(in the rows, 128 means zero)
Each named turn below is shown by a few rows before and after it. Which turns, in which order, take the first row of each later pair to the second? The first pair is answered.
turn vofi:
[162  95 119 136 166 140  92 140 142 105 168] => [121 199 132 160 140 111 104 120 117 112 139]
[133 118 129  97  81 133 121 160 136 125 167] => [134 144 161 113  90 145  90 152 129 132 149]
[133 143 135 156 156 128 110 107 114 131 111] => [123 126  93 141 139 104 152 110 123 118 129]
turn voso:
[119  74 129 116 150 167 127 122 132 100 126] => [124 108 156 123  94  95 124 145 138 167 112]
[118 177 133 127 117 118 120 120 119 113 122] => [152 129 131 124 160 147 100 119 129 104 127]
[ 75 120 211 129  73 118  96 148 119 172  74] => [ 40 112 169 122 120 195 119 115 110  76  96]
turn guki:
[159 135 179 136 139 139  70 132 128 142 128] => [134 178 178 142 124 121  82 122 116 143 113]
[134 134 114 113 128 138 138 133 136 112 145] => [128 144 116 114 126 136 143 127 132 117 142]
[141 100 107 139 127  82 173 131 132 141 106] => [162  91 109 136 137  91 162 134 138 141 118]
turn zosud:
[132  92 121 141 157 150 128 120 131 131  85] => [130  92 124 139 156 148 125 125 133 133  86]
[138  99 136 125 122 147 145 146 140 136 137] => [141 103 119 126 130 143 158 140 141 133 142]
[112 104  94 143 123  83 136 133 140 129 132] => [ 85 117 101 148 118  89 138 129 130 120 119]
[120 158 159 112  85 136 115 139 120 119 153] => [148 148 150 110  91 123 113 145 129 131 169]

Each pair is two turns apart.
[ 95 158  97 155 165 125 127  64 117 104 114] => [145 108 117 143 128  63 108 104 142 186 116]	vofi voso
[140 145 117 113  84 127 141 135 127 105 182] => [106 132 116 112  76 126 154 129 121  94 162]	zosud guki
[119 115 136 117 160 143 122 120 132 114 132] => [123 117 135 111 126  98 136 134 141 148 131]	voso vofi
[147 132 108 126 144 146 139 118 122 101 150] => [119 132 144 126 126 163 123 121 110 101 130]	zosud zosud
[153 124  98 144 190 137 132 112 143 109 133] => [117 136 128 145 120  69 146 134 138 160  95]	voso guki
[156 141 130 145 150 107 107 123 139 164 119] => [106 152 110 142 162 138 135 102 124 114 109]	guki voso
[112  94  67 130 169 123 199 116 126  97 117] => [ 92 168  91 149 153 112 192 104 110 103  95]	vofi vofi
[176 148 101 145 163  96 132 124 142 142 152] => [ 90 130  96 144 150 109 167 113 124 110  96]	zosud guki
[144 108 149 136 117 124  78 126 120 143 134] => [124 157 108 136 100 100 122 113 116 121 152]	zosud voso
[140 175  85 176 158 104 140  84 127 146  99] => [159 157 112 181 178 130 110  83 126 152  94]	vofi vofi
[183  76  95  97 137 134 105 134 149 150 154] => [ 91 122  70 111 150 152 154  95 124  91 109]	zosud zosud
[105 211 112 137 141 140 133 108 115  89 146] => [131 205 101 150 147  84 144 109 127 136 128]	voso vofi
[122  39  82  97 150 160 117 127 158 104 159] => [ 76 113  50 101 106 102 174 121 148 100 156]	vofi vofi
[176 157  93 140 118  66 136 123 148 158 156] => [176 152  71 148 172  95 139 101 144 125 148]	vofi zosud
[110 110 201 128  82 141  91 133  92 132  86] => [214  79 147 121 122 122  90 138 128 150 155]	guki zosud
[110 175 112 139 110 111 143 116 120 113 122] => [143 153 129 141 109  83 121 132 129 158 110]	voso voso
[147 135 126 119 109 131 107 153 121 143 156] => [157 145 126 133 130 137 100 143 122 140 152]	zosud vofi
[130 142 146 134 106 130  94 134 107 117 116] => [115 139 109 123 105 119 132 128 111  92 127]	voso vofi
[132 105 136  97 128 126 145 134 139 150 134] => [128 153 124 101 126 129 149 123 134 135 153]	guki voso
[ 93 135 121 100  92 136 143 151 122  93 143] => [110 177 162 134 111 125 107 139 111 129 101]	voso vofi
[140 178 111 147 132  87 144 138 134 159 123] => [134  68 133 127 145 126 125 154 140 154 104]	guki vofi
[144 114 184 120 131 154  62 131 142 126 125] => [115 155  96 103  90  86 150 129 149 106 161]	guki vofi
[131 105 131 105  83 131 133 155 134 129 141] => [135  89 131 102  96 139 130 155 136 125 143]	voso voso
[122 187  98 160 111 135 141 116 133 122 146] => [151 174 118 160 103 109 121 132 139 168 137]	voso voso
[158 119  95 134 159 106 167  94 132 146 105] => [137  90 111 128 167 145 159  93 123 127  91]	zosud vofi
[111 125 117 129 167 130 142 119 140 124 102] => [121 110 141 124 166 149 119 127 138 128 109]	zosud guki
[ 91 145 138 128 120 195 112 127 125  85 136] => [159 113 136 117 120 177  89 149 153 124 174]	zosud zosud
[114 114 143 103  82 117 120 145 122 136 138] => [142 125 159 120 105 124  91 141 121 149 136]	zosud vofi
[156  98 146 141 128 121 127 137 154 145 139] => [116 125 156 148 104 106 138 132 144 145 113]	vofi guki
[189 102 151 115 102  88 127 148 140 175 156] => [ 93 164 146 106  73 142 153 125 101  91 162]	voso zosud
[150 161 125 134 103 104 147 125 138 138 141] => [127  95 131 119  97 117 150 136 141 135 123]	guki guki
[144  92 123 125 123 112 124 146 142 152 148] => [134  98 150 122 130 158 102 141 130 128 149]	voso vofi
[155 159 123 160 162 132 106 115 129 129 141] => [107 164 156 162 124 123 104 124 115 140 104]	guki zosud
[135 143 120 158 150 112 129 120 132 146 104] => [126 141 139 158 137 121 116 124 129 147  96]	zosud zosud
[136  95 149  93 104 154 118 148 139 118 157] => [155 149 160 111  97 127 105 142 134 146 156]	vofi zosud
[103  90 143 119 137 185 121 140 120 102 130] => [128 180 136 139 146 174 111 124 113 106 152]	guki guki
[122 162 137 122  91 101 123 140 119 146 133] => [116 129 109 101  90 120 141 143 125 119 159]	vofi voso
[119 183 159 134  94 103 111 131 120 147 121] => [120 164 114 121 145 160 120 115 122  75 158]	zosud voso
[147 171 141 132 146 179  88 116 125  91 162] => [197 105 114 124 158 134  99 134 155 135 165]	vofi voso
[150 105 128 132 191 158 107 116 140  94  98] => [140 158 144 142 180 153 100 108 127  95  97]	guki zosud
[ 83 104 142 121  99 162 135 129 121 101 121] => [159 119 149 123 109 160  92 138 136 127 167]	zosud guki
[112  88  88 145 111  69 182 152 142 109  95] => [141  94 169 173 169 143  90 139 124 116  64]	voso vofi
[ 94 123  89 121 112  78 180 128 130 125 116] => [121  97 101 123 118  64 164 137 142 161 110]	voso voso
[145  94 126 134 169 146 104 116 117 129 128] => [134 153 133 136 111  88 118 130 116 166 130]	voso zosud
[138 102 147 135 170 168 105 117 110 123  67] => [114 175 156 134  92 107 127 129 101 149  73]	zosud voso
[105 167 135 148  74  79 139 126 116 156 111] => [ 98 103 141 138 142 190 113 110 107  81 117]	voso zosud
[155  95 103 117 148 118 126 127 152 128 156] => [ 98 154 153 142 132 113 114 114 122 141  94]	vofi guki
[126 133 112 117  96  95 157 135 133 135 158] => [106 114 106 117 133 146 158 120 123  90 149]	voso zosud
[137 106  76 120 146 173 134 158 144  77 165] => [ 92 115 120 119 124 198 118 159 125  70 133]	zosud zosud
[ 99  93 113 134 111 121 147 150 159 145  92] => [123 168 144 158 121 125 109 140 150 161  96]	guki vofi
[168 123  78  86  78  89 129 139 154 121 200] => [170  98  59  88 135 134 132 118 151  83 198]	guki voso
[152 137 169 160 146 116  88 129 131 179  82] => [ 89 144  99 136 104  69 178 128 133 145  94]	vofi zosud
[115 105 143 125 114 116 132 121 152 145  87] => [124 120 148 131 117 112 126 123 153 154  88]	zosud vofi
[126 102 139 119 113 108 133 164 127 149 133] => [131  83 129 115 139 132 129 158 131 130 135]	voso voso
[103 127 143 149 137 166 127 136 110 123 121] => [101 129 118 145 108 113 162 144 119 146 125]	voso vofi
[113 102 117 117 160 160 131 117 142  97 135] => [138 120 157 140 162 138  96 122 139 150 106]	vofi voso
[118 109 108 105 171 130 137 115 138 151  99] => [102 136 125 107 131 107 135 127 134 167  88]	voso zosud
[114 139  99 124 150 168 143 120 119  79 164] => [ 97 187 118 123  97 115 152 132 114 115 153]	voso voso
[158 157 107 128 168 173 114 137 143 117 136] => [109 194 117 131 133 166 128 130 128 112 115]	vofi zosud
[116 169 118 148 150 118 143 121 108 128 123] => [141 136  96 135 162 126 148 126 120 119 151]	vofi guki
[ 98 180 128 123 106 132 148 129 118 110 143] => [144 105 112 126 175 160 130 121 136 107 140]	voso zosud
[105  94  88 118 132  77 189 100 136 132  94] => [105  47 150 120 148 143 131 111 130 131  73]	zosud vofi
[142 130 108 111  97  97 142 135 129 121 156] => [178 122 116 125 144 120 114 127 133 122 155]	vofi zosud
[ 88 120 119 118  99 107 161 120 135 135 113] => [ 93  85 126 114 127 152 145 118 135 108 118]	zosud voso
[144 148 174 145 139 154  95 137 121 145 117] => [107 136 176 142 125 145 110 138 119 141  93]	guki guki
[137 135 118 150 133  89 147 132 129 150  85] => [143 129 134 151 140 100 127 129 128 153  80]	vofi vofi
[152 174  96 136 158 129 126 116 125 111 151] => [ 81 163 150 130 111 136 123 130 102 122  99]	guki zosud
